These views show one set of named points, seen from different sides, and a view may be mirrored.
A view may leave some points out, and in a few views one point is out of place. Which views, in the order they come, and which point in each? Write none if none.

-- scene 1 --
view 1:
  q_742 [-2.84 -4.90  6.73 -5.79 -6.58]
  q_106 [ 0.05 -4.95  7.69 -5.56 -4.30]
  q_917 [ 2.81 -4.67  7.09 -0.97 -1.98]
  q_601 [ 1.66 -5.37  5.94 -2.02 -1.78]
  q_371 [ 2.14 -2.89  6.16 -2.07 -1.76]
  q_648 [ 2.65 -4.66  6.05 -1.50 -1.68]
  q_157 [ 0.80 -5.53  8.12 -4.89 -4.94]
  q_332 [-1.71 -4.54  7.39 -6.08 -6.29]
  q_750 [ 0.33 -5.59  7.58 -3.66 -4.04]
  q_447 [-0.29 -4.66  8.76 -5.00 -4.88]
  q_784 [ 1.44 -4.90  5.54 -0.88 -1.85]
view 2:
  q_106 [-0.89 -3.00 -2.80 -1.04  2.80]
  q_750 [-0.41 -3.92 -1.07 -1.44  2.98]
  q_157 [-1.52 -4.11 -2.30 -1.30  2.81]
  q_742 [ 1.15 -4.00 -5.16 -1.90  4.69]
  q_371 [-1.11 -1.20  2.06 -0.70  4.44]
  q_601 [-0.04 -3.01  1.98 -0.08  3.26]
  q_784 [ 0.42 -3.03  2.80 -0.46  4.19]
  q_648 [-0.94 -2.66  2.79 -0.10  3.69]
  q_403 [-0.27 -4.38 -4.59 -1.85  5.28]
  q_447 [-1.10 -3.34 -2.84 -2.40  2.94]
view 3:
  q_601 [ 1.07  1.70 -4.23 -5.70 -0.76]
  q_106 [ 0.96  5.74 -3.78 -3.56  1.11]
  q_403 [-1.81  7.15 -4.30 -3.75  2.53]
  q_917 [ 1.61  2.31 -4.94 -7.22 -1.65]
  q_648 [ 1.55  1.59 -5.15 -6.47 -1.07]
  q_784 [ 0.22  1.24 -4.71 -6.24 -1.28]
  q_750 [ 0.41  4.77 -3.32 -5.09  0.30]
  q_447 [ 0.55  6.79 -3.70 -4.13  0.43]
  q_371 [ 1.30  2.35 -6.45 -5.41 -1.54]
view 4:
  q_784 [-3.46 -2.34  1.15  4.75  4.04]
  q_917 [-3.47 -1.54 -0.43  4.51  5.01]
  q_403 [ 0.80 -1.04  0.50 -0.41  0.49]
  q_447 [-1.15  0.64 -0.76  0.86  1.42]
  q_648 [-3.08 -1.38  0.60  4.83  5.01]
  q_750 [-1.47 -0.53 -0.41  2.70  1.83]
  q_332 [ 0.26  0.18  0.61 -0.22  0.17]
  q_157 [-0.31  0.34 -0.91  2.04  1.92]
  q_742 [ 0.27 -0.50  1.23 -0.26 -0.85]
view 5:
  q_332 [ 3.11  0.03 -0.22  0.13  1.34]
  q_648 [-2.60 -2.27 -1.45  4.83  0.35]
  q_601 [-1.35 -2.49 -1.89  4.61  0.29]
  q_750 [ 1.00 -1.32 -0.86  3.18  1.69]
  q_371 [-3.19 -2.14 -1.45  3.01  0.45]
  q_106 [ 1.65 -1.79  0.17  1.61  1.39]
  q_157 [ 1.59 -1.13  0.61  2.69  1.82]
  q_742 [ 3.84  0.42 -1.25 -0.01  0.94]
  q_917 [-2.72 -1.97 -1.29  5.16  1.42]
  q_403 [ 2.92  1.25 -0.24  0.57  0.97]
  q_784 [-2.10 -1.83 -2.77  4.82  0.15]
  q_447 [ 1.59 -1.05  0.00  1.50  2.64]
view 6:
  q_917 [ 0.00 -1.04 -1.86 -4.80 -0.47]
  q_447 [-1.03 -0.12 -5.24 -0.13 -1.79]
  q_601 [ 0.39  0.82 -1.88 -4.01 -0.74]
  q_648 [-0.05 -0.09 -1.38 -4.52 -0.08]
  q_157 [-0.43  0.26 -5.46 -0.90 -0.70]
  q_106 [-1.11  1.02 -4.82 -0.37 -1.12]
  q_332 [-0.34  0.87 -5.16  2.22 -1.62]
  q_784 [ 1.00  0.17 -0.86 -4.04 -0.88]
  q_371 [-1.21 -0.44 -0.58 -3.32 -0.25]
  q_403 [ 0.63  0.24 -4.90  2.53 -0.97]
  q_742 [ 0.59  1.42 -4.84  2.84 -2.17]
view 7:
  q_106 [-2.19  1.66 -0.26 -3.58  3.61]
  q_447 [-2.24  1.08 -1.38 -4.05  4.00]
  q_403 [-4.12  0.20 -0.62 -5.71  2.23]
  q_784 [-4.32  5.97 -2.31 -1.00  3.26]
  q_601 [-3.54  5.62 -1.50 -1.23  3.81]
  q_157 [-2.36  2.34 -0.75 -4.51  4.23]
  q_648 [-2.92  6.41 -2.20 -1.31  3.31]
  q_917 [-2.72  6.32 -3.12 -1.69  3.94]
  q_742 [-4.68 -0.83  0.04 -4.71  2.57]
Moved in: none

-- scene 2 --
view 1:
  q_449 [-0.44  1.32  2.21  2.25  1.98 -1.05  1.61 -0.12]
  q_94 [-2.14  1.06  2.58  2.64  1.38 -1.22  1.19 -1.49]
  q_843 [-2.06  0.56  2.76  2.21  0.84 -1.68  1.56 -1.30]
  q_899 [-2.14  0.74  2.06  2.17  0.82 -1.17  2.00 -1.31]
  q_35 [-0.58  1.62  2.87  2.35  1.55 -0.82  1.22 -0.61]
  q_379 [-0.23  1.86  2.57  2.15  1.29 -0.41  1.32 -0.52]
  q_916 [-0.27  0.56  2.55  1.78  0.59 -1.53  1.32 -0.49]
  q_132 [-2.09  1.06  2.75  1.90  0.91 -1.35  1.53 -0.98]
  q_262 [-2.21  0.52  2.56  2.37  1.01 -1.61  1.68 -1.41]
  q_271 [-0.86  0.94  1.76  1.78  1.41 -1.30  1.47 -0.13]
view 2:
  q_262 [ 0.75 -0.23 -1.51  2.03 -2.41  2.03 -0.49  1.42]
  q_899 [ 0.68 -0.54 -1.74  2.29 -2.67  2.57 -0.12  1.45]
  q_388 [ 0.70 -0.43 -1.64  1.84 -2.51  2.09 -0.44  1.45]
  q_674 [ 1.53 -1.92 -2.88  1.64 -2.18  3.48 -0.10  1.85]
  q_271 [ 2.00 -1.65 -2.34  1.81 -2.12  2.68 -0.38  1.75]
  q_94 [ 0.40 -0.61 -2.08  2.19 -2.07  1.66 -0.54  1.50]
  q_449 [ 1.67 -2.03 -2.39  2.05 -1.49  2.59 -0.77  2.25]
  q_542 [ 1.16 -2.18 -2.34  0.95 -2.10  2.90 -0.71  2.28]
  q_379 [ 0.79 -2.01 -2.96  1.45 -1.43  2.94 -0.70  2.27]
  q_782 [ 1.54 -1.68 -2.59  1.28 -1.62  2.78 -0.72  1.99]
  q_843 [ 0.77 -0.28 -1.49  1.69 -2.39  2.10 -0.58  1.47]
  q_35 [ 0.83 -1.73 -2.60  1.52 -1.38  2.42 -0.92  2.21]
  q_916 [ 1.79 -0.93 -2.18  0.86 -1.71  3.12 -0.73  1.74]
view 3:
  q_449 [-2.46  0.88 -1.68  0.17 -2.42  0.82  2.75  2.27]
  q_35 [-3.08  1.25 -1.77  0.29 -3.07  1.20  2.57  2.15]
  q_782 [-2.74  0.78 -1.96  0.34 -3.18  0.66  3.02  2.07]
  q_94 [-2.32  1.26 -1.78  1.45 -3.24  1.83  1.81  1.16]
  q_132 [-2.06  1.45 -1.98  1.42 -3.47  1.65  2.78  1.15]
  q_843 [-2.20  1.04 -2.19  1.93 -3.29  1.74  2.63  1.08]
  q_916 [-2.78  0.38 -2.44  1.04 -3.42  0.63  3.40  1.91]
  q_388 [-1.99  1.17 -2.08  1.80 -3.36  1.70  2.48  1.12]
  q_379 [-2.92  1.31 -1.84  0.00 -3.41  0.92  2.62  2.63]
  q_542 [-2.60  1.48 -1.93  0.13 -3.37  0.89  3.55  2.15]
  q_674 [-1.81  0.94 -2.03  0.21 -3.62  0.36  2.91  2.59]
  q_262 [-1.97  1.04 -2.13  1.99 -3.17  1.80  2.35  1.11]
view 4:
  q_379 [ 1.86 -2.36 -3.14 -0.36  7.16  5.31 -2.04 -2.14]
  q_843 [-0.36 -2.98 -3.58 -0.54  7.03  5.86 -0.83 -2.72]
  q_916 [ 0.42 -2.54 -3.07 -0.26  8.30  5.68 -1.93 -2.14]
  q_35 [ 1.59 -2.70 -3.40 -0.12  7.16  5.44 -1.56 -2.11]
  q_262 [-0.34 -3.09 -3.70 -0.59  6.85  6.09 -0.87 -2.88]
  q_132 [ 0.02 -2.72 -3.60 -0.59  6.93  5.35 -0.96 -2.92]
  q_271 [ 0.93 -2.74 -3.72 -0.23  7.92  5.67 -2.18 -3.14]
  q_449 [ 1.57 -2.93 -3.87  0.16  7.46  5.62 -2.24 -2.57]
  q_782 [ 1.30 -2.57 -3.33 -0.16  7.86  5.47 -1.94 -2.37]
  q_899 [-0.22 -2.80 -3.60 -0.91  6.64  6.01 -1.47 -3.18]
  q_674 [ 1.27 -2.17 -3.22 -0.74  7.64  5.47 -2.69 -2.98]
  q_542 [ 1.18 -2.25 -3.39 -0.19  7.56  4.64 -2.03 -2.38]
view 5:
  q_843 [ 0.17  1.65  0.06 -0.62 -0.89  0.01  0.86  0.39]
  q_674 [-0.22  0.49  0.06  0.68  0.01  0.72  0.40 -1.26]
  q_271 [ 0.21  0.76  0.24  0.03 -0.25  0.09  0.79 -1.32]
  q_449 [ 0.08  0.40 -0.71 -0.12 -0.20 -0.04  0.95 -1.52]
  q_542 [-0.29  0.99 -0.60  0.88  0.17  0.15  1.23 -0.96]
  q_388 [ 0.24  1.51  0.06 -0.46 -1.07  0.09  0.75  0.35]
  q_262 [ 0.29  1.54  0.03 -0.77 -1.15  0.05  0.66  0.36]
  q_379 [-0.48  0.17 -0.94  0.45  0.02  0.56  1.12 -0.85]
  q_94 [ 0.27  0.82 -0.33 -0.61 -1.38  0.16  1.02  0.39]
  q_782 [-0.25  0.59 -0.25  0.08  0.18  0.25  1.23 -1.02]
  q_899 [ 0.24  1.39  0.07 -0.31 -1.18  0.35  0.12  0.11]
  q_35 [-0.26  0.38 -0.97  0.01 -0.19  0.21  1.37 -0.64]
view 6:
  q_388 [ 1.76 -0.68  1.02  2.97 -2.25  1.43  0.79 -0.88]
  q_379 [ 3.33 -1.43 -0.09  3.16 -1.93  2.30 -0.59 -0.71]
  q_35 [ 2.98 -1.40  0.08  3.17 -1.94  1.72 -0.55 -0.96]
  q_542 [ 3.60 -1.63  0.26  3.34 -2.42  2.19  0.14 -1.17]
  q_132 [ 2.28 -0.91  0.90  3.04 -2.20  1.41  0.92 -0.87]
  q_674 [ 3.12 -1.10  0.07  3.34 -2.90  3.00 -0.08 -0.49]
  q_782 [ 3.01 -1.20  0.03  3.25 -2.58  2.18 -0.38 -1.29]
  q_899 [ 1.64 -0.77  1.13  3.05 -2.41  1.90  0.77 -0.36]
  q_271 [ 2.66 -1.04  0.24  3.48 -3.31  2.11 -0.12 -0.91]
  q_916 [ 2.57 -1.00  0.38  3.09 -2.70  2.55 -0.03 -1.98]
  q_262 [ 1.47 -0.69  1.12  2.96 -2.27  1.35  0.69 -0.90]
  q_449 [ 2.81 -1.60  0.15  3.53 -2.85  1.83 -0.84 -0.79]
  q_94 [ 1.77 -0.61  0.66  2.91 -1.89  1.03  0.31 -0.51]
view 7:
  q_388 [ 0.62 -2.18 -0.12  0.22  2.10 -3.60  0.88  4.14]
  q_899 [ 0.03 -2.14 -0.25  0.47  2.16 -3.86  0.61  4.10]
  q_35 [ 0.94 -1.43 -0.27 -0.08  1.06 -2.89 -0.23  3.00]
  q_94 [ 1.18 -1.99 -0.43  0.63  2.18 -3.55  0.56  3.83]
  q_843 [ 0.74 -2.13  0.04  0.12  1.97 -3.60  0.97  4.31]
  q_262 [ 0.69 -2.13 -0.02  0.45  2.09 -3.75  0.95  4.31]
  q_379 [ 0.51 -1.36 -0.48 -0.35  1.04 -2.96 -0.67  2.75]
  q_782 [ 0.53 -1.74  0.15 -0.47  0.86 -3.31 -0.08  2.81]
  q_132 [ 0.51 -2.24 -0.24  0.00  2.06 -3.19  0.83  3.88]
  q_542 [ 0.07 -1.82 -0.13 -0.72  1.00 -2.55  0.00  2.84]
  q_916 [ 0.41 -1.83  0.57 -0.95  0.82 -3.70  0.22  3.46]
  q_449 [ 0.40 -1.60  0.18  0.42  0.66 -3.12 -0.08  2.59]
Moved in: none
